In the data rows, the value 128 means zero.
Here are some points, one per row:
[113 166  85 128 141  83 122 161 119 189 144 146  77 134 161 144 122 133
 137 181 165 132 124 116 123 161 172 144 127 138 121 135 126 170  90 111
 104 180  77  79  71 211 146 105 142 116 173 129  77 101  99 122 133  80
 101  86  60 116  65  86 110 118 134]
[137  61 107 171 132 133 100 104  98 104  88 116 149 146 128  68 141 126
 112 158  89 124 164 119  70 112 126 227 118  68 155  90 166 151  39 128
  88  99 111  95 155 139 152 142 103 145  91 117 159 140 153 111 134 188
 172  67  99 134 138 129 147 133 134]
[150 115 119 190 101 187 136  96 139 116 102 187 138  89 116 162  95 137
 159 114 116 121 135 129 144 155 125 155 108 176  84 156 114 165 170 125
 147 135 151 136 160 140 130 142 103 170 165 121 149 103 189  93 178  60
  91  86 130 132 132 186 155 108  78]
[159  92 174 115 101 140 104  94 126 177 176 142  93 177  54  67 161  94
  98  97 130 121  97 175 113 105 126 108 182 133 100 107 134 131 109 181
 113 140 138  96 143 148  96 146  53 186 133 114 155 106  93 116 107 115
  85 124 103  87 133 109 200 164 104]
[101 110 118  62 111 146 143 101 134 155 116  64 145 143 156  77  96 148
 155 136  78 176 140 180 161 141  94  79  99 143 142 137 100  69 173 106
  60 152 112 132 145 101 150  95  90 115 128 160 150 128 171 142 137 130
  98  69 174 161 106 140 139 115 136]
[143  73 152 104 124 139  94 137 144 117 167 129  70 113 191 144  84 119
  48 119 129  97 141 111 141 152 109 124 136 103 109 126 156 104 165 136
 109 103 146  86 126 122 109 183 100  53 118 163 135 143 189 142  86  98
  68 115 175 162  99 137 126 110 121]
[ 88 104 130 156 166 122 148 126 143 125  85 188 122 111  88  26  99 131
 113 152 133 107  86 121 134 129 152 124  73 171 147 143 102  78 197 159
 175  93 109 107 108  96 152 138 152 168 129 172 132 105 117 185 167 190
 163 182 123 123  78 127  80 113 109]
[145 151 112 129 130 110 115 134 148  73 134 111 132 173 127 152 171 156
 101 131 115 131 127 204 142 135 138 162 120 162 102  23 140 119 162 187
  82  90 175 111 128 156  87 144 149 119 166 133 162 103 165 122 130  86
 131 139 147 106 133 139  54 139 164]
[165 136  75 189 117 179 122  84 116 167 122 112  98 106 112 121 108  90
 168 239 121 144 124 106 124 129  95 175 152 153  90 126 172 115 177  88
 111 124 137 118 171  79 113 126 157 101 111 117  76 114  90 140 106 164
 145 166  98 108 168  79 103 163  79]
[ 99 138 176 121 142 113 173 125 150 173 108 142 177 142 115 135 140  93
  94 142 113 165 133 119 118 117 126  92 115 140  84 168 151 155 123 104
  87 111 125 118 136 161 150 103 119  52 141 137 114 140 148 113  55 130
 143 192  93 111 178 239 118  84 146]
[150 134  62 150 133 193 101 127 139 119 163  97  80 116 109 119  63 137
 130 101  47 166  91 173 149 114 183  89 110 130 147 172 145 140 160  78
 158 107  97 186  87 169 146 124 151 124 106 120 182 134 127 145 121  96
 127 103 184  85 128 140 101 163 142]
[138 159 161 108 100 111 161 159  93 115 140  82 118 102 134 150 150 121
 144 116 122 103 108  39 156 190  85  91 159 121 149 106  99 225 161 201
 129 129 116 163 220 157 103 106 115 129  90 127 123 141 129 116 162 137
 142 163  92 119 101 189 116 164 168]
[ 72 174 159 149 150  99 137 226 127 135 133 132 130 152 174 159 173 121
  58 159  89 141  92 136 179  80 103 129 123 129 170 176 115 109  74 188
 144 119 134 173 106 108 172 100 127 175 164  77  79 136 200  87 136 188
 107 126 109 110  85  75 181 122 102]
[106 114 147 124 100 112  80 139 150 157 115  79 139 136 172  80 141 148
 137  78 163  85 155 176 145 150 114  90 148 145 137 194 111 142 114  92
 100 148 179 124 135 139  85 198 222 143 131 128 134 160 160 131 147 140
 138 142 134  88 165 126 160 131 137]
[133 166 153 108 176 136 164 155  76 132 158 118 107  96 138 102 143 176
 167 122  48  91 104 109 108 137 164  93 138 137 150 103 158 127  74 109
 116 212 115 134 114  77 140 159 145 105 173 103 128 131 150 161 133 115
 101 142  66 153 141 123 118  82 157]
[ 95 167 157 165 184  78 126 115 132 159 128 158 124  90 112 145  91 134
 187 151 153 192 156 103  90  85 152  96 139 106  95 105  82 163  96 156
 124 162 138 129 135 149  55 106  64 138  90 143 133 188 155 149 142 112
 151 136 218 132 128 116 122 125  94]
[123 132 104 139 137 125 132 136  76 109 181 149 167 180  80 122 170 170
  80  55 140 143 186 134 117 149 138 177 125  73  83 193  99 109 152 105
 138 123 162 137 173 130 155  83 173 148 147 168  80 105  88 123 109 131
 116 104 124 148 147  78 135 141  81]
[164 142  98  99 124 121  87 145 127 118 118 202 146  97 139 117 141 109
 116 103  93  96 151 156 157  74 160 150 139 115 145 121 129 119  97 114
 160 112 158  95 173 143 128  70  67 102  78 167  97 107  84  48 220 107
 166 101 134 143 142 124 156 134 168]
[ 73 135 173 114  87 218 176 101 186 118 109  70 100 176 118 154 115 147
 187 186 124  90 123 106 123  87 160 150  83  66 166 115  77 132 113 127
 167 141 129 121  95  92 104 134 131 135 153 196  69 169  89 135 131 115
 129 123 172 122 123 138  86 136 101]
[156  92 116 111 122 118 122 137  90  74 135 108  80 104 101 123 140  32
 167  92 167 110 190 172 123 126 140  84 152 185 145  71 146 106 110 114
  94 101 120 141 117 153 133 141 136 123 158 127 112 127 153 128 172 143
 125 147 161 138 165 138 124 126  96]
[166 192 181 125 121 113 158 185 156 164  96 152 137 120 107 135  77  81
 189 132 132 146 117 150 118 129 142 148  87 135 155 170 123 117 106 179
 108  64  99 110 114  60  92 137 138 167 103 129 131 156  88 189  43 111
 124 106 144 154 123 127 125 141 113]
[192 113  56  86 173 180 132 181 174 127 139 124 154 119 154 164  95 158
 126 142 186 142 180 116  99 106  62 108 118  77  90 152 105 131 172 113
 152 147 144 157 112 122 178 159 103 187 143 141 136  82 136 137 105 118
 185 137 111 135 115 140  68 139 146]
[ 95 134 178 108 172 115 122  64 147  66  91 121 129 169 142 167 116 119
  38 102 148 171 147  70  96 110 118 171 119 209 151 146 117 139 177 111
 135 153  48  99 112  93  78 107 136 114 143  77 112 136  92 152 136 115
 127 142  65 124 154 123 132 147 169]
[133 124  68 144  81 117 168  91 145  89  78 200 156 143 128 136 127 152
 115  92 132 158 133 142 189 152 105 121 144  46 167 115 142  92  25  90
 127 139 110 140 123 124 113 159 134 102 124 152 161 154 127 101 148 151
 104 167 120 120 116 115 148 169 156]
[147  78 135 126  96 126 111 141 128 178 154 142 189 143  94 153  94 120
  84 118 125 118 158  98 124 109 124 125 147 166 105  61 106 112  70 103
 195  86 155 131 138 102 141  67 157  95  83 152 179 102 145 139 199 142
  84 118  50 153 135  70 137 118 161]
[ 66 101  85 123 156 152  66 143  75 160 116 115 157  91 140 175 150 121
 135  85 181 132 131 182 155 144 131 156 163 127 157  92 150 123 125 110
 112 149 130 148  88 122 181 169 146 123  89 150 136 142  55 144 102 165
  69 149 112 170 156 139 109 164 101]
[147 152 125 137 103  69 106  84 109  64 158 116 135 130 117 116 146  98
 185 109 145  52  75 120 161  83  95 123 153 148 136 135 126 144 163 113
 195 183  97 177 156 188 152 163 145 111 100  69 106 144 143 132  45 124
 146 102 136 152 103 144 154  71 188]
[143 174  62 105 133  79 161 106  94 125 124  68 134 105 129 173 137 127
 101 104 147  96  80  80 103 166 162 125 136 156 165 136 148 168 101 163
 133 133 154 104 143 106 168 103  70 130 182  85 174 117  66 105 101  89
 182 145 185  97 120  67 133  65 110]
[ 79 144 213 108  82 108 153 129 126 134 131 150 116 101 185 139 173 171
 150 145 146 124 131 129  62 129 103 132 132 102  50 163 164 111 183  89
 146  82  69 159 106 131 117  90 139 137 143  92 205 138 117 121 135 142
 162 138 157 135 147 151 104 108 109]
[162  67 159 147 146 115 121 112 173 101 129 119 141 136 118 116 182 170
 159 176 161 166  62  68 118 183 136  94  96  81 144 103 138  71 162 160
 130 123 205 135  49 123 114 144 172 128  85  73  52  88 122 111 118 155
 157 125 164 121 117 149 201 148 136]
Along one direction, these points spread out more than along any other. Take the direction at right angles to it along which they spread out most. Go by this last direction. For each point below, how far along it does it lie, from 0 to 99? 50 is the average, and the first point above lies past it. One standard deviation of the points above along it is 16.
[ 99 138 176 121 142 113 173 125 150 173 108 142 177 142 115 135 140  93
  94 142 113 165 133 119 118 117 126  92 115 140  84 168 151 155 123 104
  87 111 125 118 136 161 150 103 119  52 141 137 114 140 148 113  55 130
 143 192  93 111 178 239 118  84 146] 61
[162  67 159 147 146 115 121 112 173 101 129 119 141 136 118 116 182 170
 159 176 161 166  62  68 118 183 136  94  96  81 144 103 138  71 162 160
 130 123 205 135  49 123 114 144 172 128  85  73  52  88 122 111 118 155
 157 125 164 121 117 149 201 148 136] 45
[ 79 144 213 108  82 108 153 129 126 134 131 150 116 101 185 139 173 171
 150 145 146 124 131 129  62 129 103 132 132 102  50 163 164 111 183  89
 146  82  69 159 106 131 117  90 139 137 143  92 205 138 117 121 135 142
 162 138 157 135 147 151 104 108 109] 51
[113 166  85 128 141  83 122 161 119 189 144 146  77 134 161 144 122 133
 137 181 165 132 124 116 123 161 172 144 127 138 121 135 126 170  90 111
 104 180  77  79  71 211 146 105 142 116 173 129  77 101  99 122 133  80
 101  86  60 116  65  86 110 118 134] 71
[159  92 174 115 101 140 104  94 126 177 176 142  93 177  54  67 161  94
  98  97 130 121  97 175 113 105 126 108 182 133 100 107 134 131 109 181
 113 140 138  96 143 148  96 146  53 186 133 114 155 106  93 116 107 115
  85 124 103  87 133 109 200 164 104] 54
[133 166 153 108 176 136 164 155  76 132 158 118 107  96 138 102 143 176
 167 122  48  91 104 109 108 137 164  93 138 137 150 103 158 127  74 109
 116 212 115 134 114  77 140 159 145 105 173 103 128 131 150 161 133 115
 101 142  66 153 141 123 118  82 157] 71
[106 114 147 124 100 112  80 139 150 157 115  79 139 136 172  80 141 148
 137  78 163  85 155 176 145 150 114  90 148 145 137 194 111 142 114  92
 100 148 179 124 135 139  85 198 222 143 131 128 134 160 160 131 147 140
 138 142 134  88 165 126 160 131 137] 46
[ 95 167 157 165 184  78 126 115 132 159 128 158 124  90 112 145  91 134
 187 151 153 192 156 103  90  85 152  96 139 106  95 105  82 163  96 156
 124 162 138 129 135 149  55 106  64 138  90 143 133 188 155 149 142 112
 151 136 218 132 128 116 122 125  94] 52
[137  61 107 171 132 133 100 104  98 104  88 116 149 146 128  68 141 126
 112 158  89 124 164 119  70 112 126 227 118  68 155  90 166 151  39 128
  88  99 111  95 155 139 152 142 103 145  91 117 159 140 153 111 134 188
 172  67  99 134 138 129 147 133 134] 43
[147 152 125 137 103  69 106  84 109  64 158 116 135 130 117 116 146  98
 185 109 145  52  75 120 161  83  95 123 153 148 136 135 126 144 163 113
 195 183  97 177 156 188 152 163 145 111 100  69 106 144 143 132  45 124
 146 102 136 152 103 144 154  71 188] 78
[192 113  56  86 173 180 132 181 174 127 139 124 154 119 154 164  95 158
 126 142 186 142 180 116  99 106  62 108 118  77  90 152 105 131 172 113
 152 147 144 157 112 122 178 159 103 187 143 141 136  82 136 137 105 118
 185 137 111 135 115 140  68 139 146] 34
